Q: [ 7.57 -3.74  7.08 -0.74]
A: -3.74
Q: [-0.25  6.49 -1.12  0.62]
A: 6.49
Q: [-5.24 -2.48 -7.29 -2.95]
A: -2.48
Q: [-2.03  6.70  5.89  2.68]
A: 6.70
Q: [-5.57  6.49 -3.74  0.00]
A: 6.49
Q: [ 1.43  6.52  2.78 -3.04]
A: 6.52
Q: [ 1.93  5.45  7.64 -1.82]
A: 5.45
Q: [-5.68 -3.35  1.97 -2.43]
A: -3.35
Q: [-0.97  4.72 -2.95 -5.54]
A: 4.72
---
[-1.69 -3.39  0.83  6.70 -5.91] --> 6.70, 0.83

[[-4.97  1.96  1.97 -6.00  1.84]
 [ 2.17 -1.42  1.11  2.44 -7.59]] --> 2.44, 2.17

[[-0.40  0.22 -2.54  3.24 -2.12]
 [-4.13  3.32 -2.09 -0.32  1.22]
 [-0.29 -2.10 -4.97  5.71 -0.36]] --> 5.71, 3.32

[-2.18  7.81 -2.49  5.51] --> 7.81, 5.51

[-0.87 -6.24  1.79  4.88] --> 4.88, 1.79

[ 1.24  1.60 -4.47 -7.82] --> 1.60, 1.24
---
[[-2.44 -3.42  0.46  0.03  2.10]
 [ 0.70 -6.87 -0.36  3.29  0.57]
 [ 1.51 -2.02 -1.47  5.82 -5.85]] yields 0.03

[[-4.38 -1.03  5.25 -7.15  2.78]
 [ 0.23  6.42 -0.22 -1.32 -1.85]] yields -7.15

[-1.62 -3.90 -3.08  2.98 -7.31] yields 2.98

[[ 0.57 -1.47 -1.47 -3.18  0.29]
 [-2.01 -3.78 -3.78 -7.24  2.34]
 [-1.89 -1.53 -1.53 -4.82  1.31]] yields -3.18

[ 5.35 -6.87 -3.85  5.01 -4.34] yields 5.01

[[ 0.20 -1.06  4.07  0.01 -2.65]
 [-1.27 -0.41 -1.89  7.53 -2.28]
 [-2.50 -3.49 -4.33 -0.14  4.15]] yields 0.01

[ 0.00  0.28 -6.16  2.36 -7.71] yields 2.36

[ 7.72 -4.74 -3.84  4.90 -0.98] yields 4.90

[-3.38 -3.21  0.25  5.88  0.03] yields 5.88

[ 1.63 -4.92  5.91 -1.57  7.84] yields -1.57
---
[[ 6.27  0.83  6.17  3.34  3.04  0.49  0.86]
 [-0.93 -1.12  3.50  2.00 -2.59 -0.74 -0.96]] 3.50

[ 5.76 -4.00 -1.79  0.02  3.25  0.80  2.52] -1.79

[[ 3.90  1.31 -4.97 -2.01 -5.95 -2.70 -3.76]
 [ 0.78 -1.18  2.60 -0.50 -0.73 -0.41 -1.57]
 [ 3.92 -4.19  1.11 -1.83 -1.21  1.06  4.35]] 1.11

[[ 4.95 -7.41  0.78  4.51 -2.27  1.19 -0.74]
 [-5.47 -5.44 -3.40 -4.38  2.20 -1.75 -0.03]] -3.40

[ 6.59  1.01 -3.79 -2.35  3.81  3.76  0.89] -3.79

[[ 3.57  2.50  6.75  3.92  6.82  3.73  3.79]
 [ 4.98 -0.91  7.21 -3.31  5.90  5.70  6.15]] 7.21

[ 1.06  7.85  7.42 -6.65  4.39  3.72 -3.19] 7.42

[[ 0.46 -2.11 -1.65  2.90  0.72 -2.51 -0.60]
 [-1.59 -3.84 -2.30  2.09  1.93 -4.27 -3.72]
 [ 0.74 -3.05  0.53  0.97  1.85 -1.88 -5.73]] 0.53
---
[[ 0.11  2.82 -1.03 -1.79 -3.45 -1.65]
 [ 2.92 -2.97 -0.70  3.25  7.31  0.16]
 [-0.63 -0.22 -0.39 -0.78  0.17  0.11]] ans = 0.11

[[-0.15 -1.11  4.48 -5.06  2.26  1.34]
 [-0.16 -1.04  4.68 -5.37  1.10  1.13]
 [-0.05  0.43  1.20 -1.87 -7.30 -1.34]] ans = -0.15

[[ 2.71  1.38  3.58  0.93]
 [ 1.30 -1.41  0.27 -0.88]
 [-0.11 -0.57 -7.65 -5.83]] ans = 2.71

[[ 0.86  4.21  2.54 -3.66 -6.56  1.60]
 [-1.55 -7.76 -4.98  0.26 -1.95 -0.57]
 [ 1.43  6.06  1.56  0.12  2.27  1.59]] ans = 0.86

[[-4.24 -0.01 -0.92 -4.58 -1.41]
 [-0.44 -1.43 -3.37  1.08 -1.60]
 [ 3.04  0.12 -1.92  6.91  2.17]] ans = -4.24

[[-5.09  4.21  4.71 -0.39]
 [-5.79  4.88  4.77 -0.62]
 [ 0.62  1.16 -7.18 -4.42]] ans = -5.09

[[-4.38 -1.37 -5.00 -2.49 -1.09  4.76]
 [-1.14 -0.07 -1.99 -6.73  2.75  0.96]
 [-0.52 -4.44  0.06 -7.56 -0.64 -6.77]] ans = -4.38

[[-6.44 -0.63  0.24 -0.45]
 [-5.22  1.50  5.84 -0.60]
 [ 3.92 -3.03 -0.23 -5.93]] ans = -6.44
---
22,148,108,83,157
128,246,156,113,133
155,229,189,116,128
>> 189

7,6,9,6,1 >> 9

97,108,583,916,326 >> 583

144,576,560,809,362 >> 560

64,58,165,131,199 >> 165

3917,4549,1310,8974,1883 >> 1310

40,34,-15,-33,25 >> -15
---
array([[622, 456, 505, 318],
       [211, 574, 728, 821],
       [334, 595, 656, 724]]) 318

array([[1, 5, 6, 5, 2, 4],
       [3, 7, 8, 5, 4, 5],
       [1, 2, 3, 5, 6, 4]]) 4

array([[ 27,   7,  33,   4,  29,   5],
       [-42,  -4,  -5, -16, -31, -11],
       [-45,   0, -34,   2, -29,   4]]) 5

array([[7174, 8667, 9304, 9057, 7864, 6082],
       [9241, 8299, 6699, 4790, 3054, 2009],
       [8143, 6513, 4565, 2968, 1951, 1964]]) 6082

array([[103, 108, 101, 120, 110, 108],
       [ 88, 108,  82, 153, 117, 107],
       [ 63, 108,  50, 208, 128, 105]]) 108

array([[6, 5, 3, 5],
       [3, 8, 2, 5],
       [4, 7, 3, 5]]) 5

array([[68, 21, 74, 51],
       [72, 17, 74, 53],
       [29, 80, 16, 60]]) 51

array([[3, 4, 3, 3, 4],
       [4, 9, 5, 4, 3],
       [6, 5, 7, 1, 7]]) 4
---
[3625, 1938, 9780, 5602] gives 9780
[3222, 8814, 1358, 5906, 8418, 7926, 1908] gives 7926
[2, 4, 7, 5, 3] gives 5
[-43, -7, 13, -2, 5, 48, -28] gives 48
[8, 8, 4, 6, 8, 2] gives 8
[8, 6, -34, 27, 7, 16] gives 7
---
[[-2.10  2.88  1.47 -0.37 -2.77  6.13]
 [-0.19  1.02 -2.65  0.95 -1.75  0.80]
 [ 2.43 -3.35 -0.87  0.06 -1.72  3.99]]: 0.95

[[ 2.50 -0.94 -6.57  0.71 -3.88]
 [-0.62  1.84 -1.07  3.16 -5.54]]: -6.57

[[ 3.32  3.73  1.70  1.21  6.23  0.61 -5.17]
 [ 1.87  3.39 -0.44  0.91  1.10 -4.37 -0.27]]: 6.23

[[-6.04  0.93  0.27  2.46 -3.69]
 [ 5.31 -1.75 -2.49 -1.37  6.92]]: 0.27

[[-0.79 -1.65  0.81 -5.17 -0.11  0.52 -4.61]
 [-1.40 -2.11  2.03 -6.95 -0.45 -0.50 -2.49]]: -0.11

[[-0.92  7.20 -4.05 -4.19]
 [ 1.77  5.95 -1.69 -1.93]
 [-1.92  4.17 -2.97 -3.12]]: 5.95
